128 stands for zero in the data rows.
Here is a table of points, one per row:
[123 175 154 122 110 108 115 113 142 136 112 142 108 128 105 145 137 138
 125  88 137  71 139 112 119 104 139 129 126 156 145 117 148 161 100 107
 133]
[146 101 164 117 104  98 150 120 102 141 168 121 105 105 126 104 114 129
 150 144 152 146 124 116 108 116 117 172 152 118 116 138  90 116 113 132
  98]
[144 137 181 149  81 122 135 155 180 142  94 159 153 129 124 133 135 163
 169  94 204 115 129 128 113 135 152  99 104 109 152 130 159 183 156 115
  80]
[ 95 131 116 157 137  94 123  99 126 152 116 166 111 122 119 115 156 136
 114 121  97 114 156 137 169 114 150 123 157 153 126 106 116 121 182 130
 125]
[117 142 106 127 136  99 149 145 114 104 127 115 146 132 161 125 123 146
 153 115 145 100  97 118  99 134 157 110  90 109 127 127 111 157 103 123
 103]
[123 121 119  97  94 113 162 120  88 101  97 161 157 136 157 155 140 162
 118 150 100 147 134 126 105 158  94 139 146 175 112 133 152 169 133 133
 134]
[118 116 142 119 115  99 139 121 175 118  87 127 126 143 167  64 125 106
 124 124 158 137 135  86  84  52 116 127 142 127 130  95 141 128 167 162
 121]
[138 105 121 119 109 160  65 122  90 134 161 132 144 116  82  79 110 131
 141 112 136 134 114 143  90 123 145  91 140 136 117 115 110 113 141 149
 150]
[151 175 128 143 130 170 148 129 124 141 155 171 123 145 158 148 116 140
 129 128 116  93 106 142 105 127  90 149 114 117 124 121 138 167 174 131
 123]
[ 90  79 120 170 139 134 163 100  90 154 140  92 149 116  98 144 146 116
 112 125 115 144 131 113 149 119 105 118 125 112  85 127 106 134 153 134
 135]
[106 125 112 113 111 128 114 154 150 109 147 147 138 156 148 139 126 134
 136  92 116  77 107 154 134  93 112 102 178 115 156 134 134 161 143 124
  96]
[110  84 105  95 145 154 108 146 131  74 170 108 150  88 134 162 106 139
 114 142 133 112 175 100 195 126  94 127 149 157 143 169 123  89 132 148
 131]
[ 81 126 130 107 114 142 148 188 132 122 162 158 116  82 188 159 128 111
  92 175 128 117 137 201 163 121 116 129 125 135 146 114 139 120  87 123
 152]
[134 131 105 113 139 130 108 168 110 144 158 120 138 149 133 130 165 165
  91 157 116 149 115  87 191 143 152 146 112  96 106 204 138 104 130 117
 117]
[179 121 150 123 113 127 121 124 157 135 129 132 139 140 125 102 128 148
 154 140 139  84 159 131  65 172 134 143 121 119 110 112 186 179 155 119
 106]
[161  89 127 100 108  97 138 187 102 126 124 147 135 132 135 195 135 135
 113 106  95  98 154 154 152 116 108 149 116 142 171 114  82 130 118 136
 123]
[144 122  93 157 120 128 126 148  85 143 156 141 144  70 103 157 126 143
 141 139 117 130  81 109 112 108 114 119 126 142 110 134 107  87 148 118
 168]
[157 160 104 115 115 112 106  89 138 146 140 124 135 121 132 119 114 118
 100  94 107 127 134 136 116 116 107 107  65 126 126 169 150  99 105 112
 102]
[147 142 112 130  89 118 153 153 108 112  72 127 131 107 117 121 139 117
  78 158 110 105 144 169 143 126 101 128 131 143 156 162 126 139 146 113
 160]
[139 140 173  77 127 131 145 130 155 150 149 127 124 154 134 134 204  88
 174 148 115  94 134 130 128 121  94 101 100 117 135  91 132 147 126 125
 155]
[162 143 139 155 111 159 150 128 129 143 113 110 126 146 121  96 137 121
 153 112 147 133 142  86 134 119 155  82 152 125 121 148 147 126  92 140
 173]
[129 117 137 101  79 168 141 106 131  95 132 140  78 108  96 132 135 122
 155 129 119  79 123 124 128 127 129 133  76 109 160  97 159 173 133 126
 121]
[139 144 147 135 102 105 106 127 158 117 160 109 106 139 190 138 132 135
 122 149  90 115 172 137 118 120 132 133 126 145 160  90 109 130 136 116
 170]
[125 126 150 120 137 169  91 151 159 118 138  99 156 106 113  97 141 157
 156 141 102 156 125 135 118 150 140 148 128 124 142 145 105 113 115 139
 115]
[143 129 133 150 137 142 132 124 112 127 103 163 110 110 162 174 157 131
 134 137 131 127 134  83 129 160 116  86 113 141 149 115 156 122 117 135
 122]
[121  91 113 128 127  83 103 134 151 127 124 102 151 113 105 137 151 124
 123 161 130 126 106 138 141 167 139 105 139 142 135 108 129 123  78 156
 135]
[116 137 166 155 143 153 119 110 145 136 134  81 149 165 116 160 123  95
 131 126 153  96 124 133 116 142 115 156 100 142 125 133 136 114 140 138
 131]
[127 121 135 120 166 112 129 112 132 116  89 143 110 128 134 100  68  97
 118  99 144 128 101  74 136 143 144 133 126  79 129  99 178 140 137 113
 161]
[143 185 124 107 133 127 129 130 106 117 134 126 138 166 120 145  81 138
 109 131 117 137 157 118 120 125 173  87 109 159 109 128  87 102 142 141
 143]
[142 166 139 176 136 100 107 148 136 101 117 109 136 127 138 121 120 108
 139 158 106 155 110 133 128 150  91  76 135 120 111 107 138 131 141 127
  82]
[113 122 127 121 107 119 119 112  97 152 120 130  81 151 158  83  82 128
 143  99 118  96 151 144 154 149 152 107 103 152  69 101 141 149 137 149
  86]
[162 119 120 132  87 145 130 113 175  84  91 142  66 144 103 150 111 140
  77 125 119 140 140 122 169 111 110 137 134 122  84 108  86 124  98 137
 133]
[111 122 160 122 103 114 112 137 108 157 122 150 114 153 106  86 120 130
 131 178 155 139 117 134 152 106 105 121  99 137 115 129 132 105 106 135
 141]
[155 125 151 127 127 117 141 145 127 117 134 128 140 150 140 131 137 136
 122 127 119 100 105 151 144 160 163 170 125 175 169  95 140 165 135  83
 172]
[165 124  80 144 138 109 175 133 128  79 150 123 144 132  92 121 151  82
 130  97 111 109 128 137 117 152 160 138 129 148 111 113 143 108 127 115
 117]
[176  93 128 146 146 141 116  82 140 120 136 114  93 174 162 166 142 153
 171 135 172 161 120 183 136 100 131 112 146 108 125 132 137 149 130 116
 153]
[138  75  66 126 115 169 105 111 108 133 113 134 171 144 172 134 143 105
  77 163 143  99 117 140 121 151 109 139  98 110 160 142  99 128 136 140
 148]
[173 147  97 157 106 125 104 140 123 156 124 175 132 123 158 117 155  85
 202 128 112 120 148 119 149 113 155 179 110 136 160 117 127 161 122 137
 102]
[101  99 128 102 115 166 111 186 130 154 120 124 103 161 139 177 133  96
 118 132 122 134  81 121 117 139 142 142 164 142 124 124 107 108 139 114
 139]
[126 107 128 143 132 133 153  92 164 140 178 169 119 115 120 102 128 131
  91 118 159 154 114 103 124 149 141  97 129 175 146 126 109 114 123  85
  82]
[123 133 172 153 162 166 145 127  73  79 104 149 116  98 143 123 158 113
 106  94 135 128 165 133 125 131 115 156 132 129 103 141  93  55 122 124
 106]
[141 130 110 119 187 125 139 165 128 134 110 169  97 110 146 101  98 120
 125 113 106 131 151 145 113 161 107 146 155 160 102 181  94 134  91 167
 159]
[139 130 140 107 129 129 128 113 112 144 125 146 147 134 138 134 127 141
  96  95 101 167 117 128 138 138 116 122 151 136 161 134 110  91 103 108
 138]
[134 150 133 107 155 122  95 116  99 147 131  95 141 119 119 120 121 127
 103 113 139 149 126 137 181 174  80 147 159 109 159  95 100 132 148 138
 103]
[119 127 122 173 122 138  92 188 131 127 154 136 106 117 103 150 179 164
  69 127 126  96 146 155 110 116 120 150 116 147 160 130 171 152 129 165
 149]
[132 162 146 105 123 123  67  93 107 107 137 130 114 114 156 134 151 124
 107 137 129 138 108 125 123 106 145 142 167  97 115 140 140 152 119 119
 143]
[105 120 134 155 103 109 130 101 142 155 143 113 162 150 135 147 137 146
 146  96 127 103 117 119  92 119  78 150 123 115 133 119 134 192  68 149
 131]
[154 137 128 120 136 156 130 114 132 163 106  90 136  77 114 152 104  85
 138 116 126 201 111 123  95 101 165 126  87 146 141 119 164 180 133 157
  79]
[105 172  72 120 147 161 153 120 118 155 124 107  93 125 126 155 138 151
  91 161 154 114 160 106 113 144 158 160 185 137 131 115  94  92 105 136
  96]
[121 106 173 151 144 123 169 129 108 150 100  84 113 139 142  78 102 147
 124 130  99 141 162 119 144  98 188 110 147  68 157 138 132 109 113 148
 122]
[154 122 147 129 149 124 146 107 148 143 135  92 176  96 101 138 100 102
 124 148 143 105  95 118 158 115 137 123 168 135  87 194  98 129 142 125
 136]
[ 85 107 150 127 106 100 130 122 141 129 163 117  83 118 116 144  96 102
 133 138 102 172 189 112  97 171 132 121 155  68 132 163 115 112 158 111
 157]
[123 136  98 112 165 152 171 163 152 147 134 125 126 125  96  97 146 134
 104 104 115 168 122 131 125 104 119  92 138  97  80 117 121 140 117  86
 139]
[132 160 102 122 122 114 131 135  67 124 137  73 184 136  88 105 113 116
 166 137 202 152 127 103 108  94 112 128 120 126 117  96 166 145 131  96
 113]
[ 86 132 105 132 153 135 121 114 149 124 107 124 169 114 136 104 128 128
 151  91 163 179 179 107 146 115 148 135 125 139  77 134 126 133 132  84
 142]
[125 116 135 116 164 120 121  93 146 134 119 163 188 111  97 154 111 143
 111 156 100 121 124 147 109 105 167 149 125  76  84  90 123 103 107 130
 120]
[103 123 123 133 130 156 152 105 156 156 106  82 114 113 154 102  97 184
 174 122  99 134 101 148 138 119 109 140 130 154 124 112 140  84 115  96
 128]
[ 81 154 104 114 111 103 148 124 145 139 134 127  88 128 133 126 145 125
 128 104 154 142 135 161 167 164 131 148 101  95 151 143  71  85 158 172
 187]
[139 125 101 144 193 114 118 118 129 124 101 141 141 169  72 129  83 122
 177 165 157 146 146 137 102 114 117 116 121 113 156 144 148 113 120  95
  91]
[ 76 134 136  69 173 124 131 103 116  96 106 137  77 110 126 109 142 142
 131 133 112 133 120 134 117 127 142 123 111 146 150 165 103 130 136 132
 156]
[145  93 107 109 179 103  90 179 149 127 128 103 112 108 124 156 154 165
 115 133 128 114  80 108 124 133 102 127 108 139 104 129 128  77 160 145
 126]
[115 128 148 127 111 119 166  80 152 131 135 138 150 167 115 114 115 125
 149 120 135 149 104 152 130 124 139 128 154 129 109 148 212  92 154 187
 110]
[108 142 148 171 142 140 133 121 124  78 165 137 151 168 101  99 101 114
 145 154 110 164  80  97 148 121 124 133 107 115 155 111 119 171 115 144
 109]
[ 75 135 126 161  98 111  97 128 112 107  90 122 108 121 118 124 127  96
 154 105 128 142 112 141  97 137 145 130 147 121 105 164 139  99 113  84
 114]
These points spread out most along one direction. Take the direction at right angles to it along which they spread out most. Go by this last direction. Where along it does each point below lie, from 0 to 99? 50 is the average, and the first point above lies past it. One standard deviation of the points above along it is 16.
[103 123 123 133 130 156 152 105 156 156 106  82 114 113 154 102  97 184
 174 122  99 134 101 148 138 119 109 140 130 154 124 112 140  84 115  96
 128] 38
[123 133 172 153 162 166 145 127  73  79 104 149 116  98 143 123 158 113
 106  94 135 128 165 133 125 131 115 156 132 129 103 141  93  55 122 124
 106] 36
[155 125 151 127 127 117 141 145 127 117 134 128 140 150 140 131 137 136
 122 127 119 100 105 151 144 160 163 170 125 175 169  95 140 165 135  83
 172] 79
[134 131 105 113 139 130 108 168 110 144 158 120 138 149 133 130 165 165
  91 157 116 149 115  87 191 143 152 146 112  96 106 204 138 104 130 117
 117] 38
[121 106 173 151 144 123 169 129 108 150 100  84 113 139 142  78 102 147
 124 130  99 141 162 119 144  98 188 110 147  68 157 138 132 109 113 148
 122] 27
[105 120 134 155 103 109 130 101 142 155 143 113 162 150 135 147 137 146
 146  96 127 103 117 119  92 119  78 150 123 115 133 119 134 192  68 149
 131] 67
[151 175 128 143 130 170 148 129 124 141 155 171 123 145 158 148 116 140
 129 128 116  93 106 142 105 127  90 149 114 117 124 121 138 167 174 131
 123] 75
[144 137 181 149  81 122 135 155 180 142  94 159 153 129 124 133 135 163
 169  94 204 115 129 128 113 135 152  99 104 109 152 130 159 183 156 115
  80] 68
[ 81 126 130 107 114 142 148 188 132 122 162 158 116  82 188 159 128 111
  92 175 128 117 137 201 163 121 116 129 125 135 146 114 139 120  87 123
 152] 77
[115 128 148 127 111 119 166  80 152 131 135 138 150 167 115 114 115 125
 149 120 135 149 104 152 130 124 139 128 154 129 109 148 212  92 154 187
 110] 35
[118 116 142 119 115  99 139 121 175 118  87 127 126 143 167  64 125 106
 124 124 158 137 135  86  84  52 116 127 142 127 130  95 141 128 167 162
 121] 44
[144 122  93 157 120 128 126 148  85 143 156 141 144  70 103 157 126 143
 141 139 117 130  81 109 112 108 114 119 126 142 110 134 107  87 148 118
 168] 42
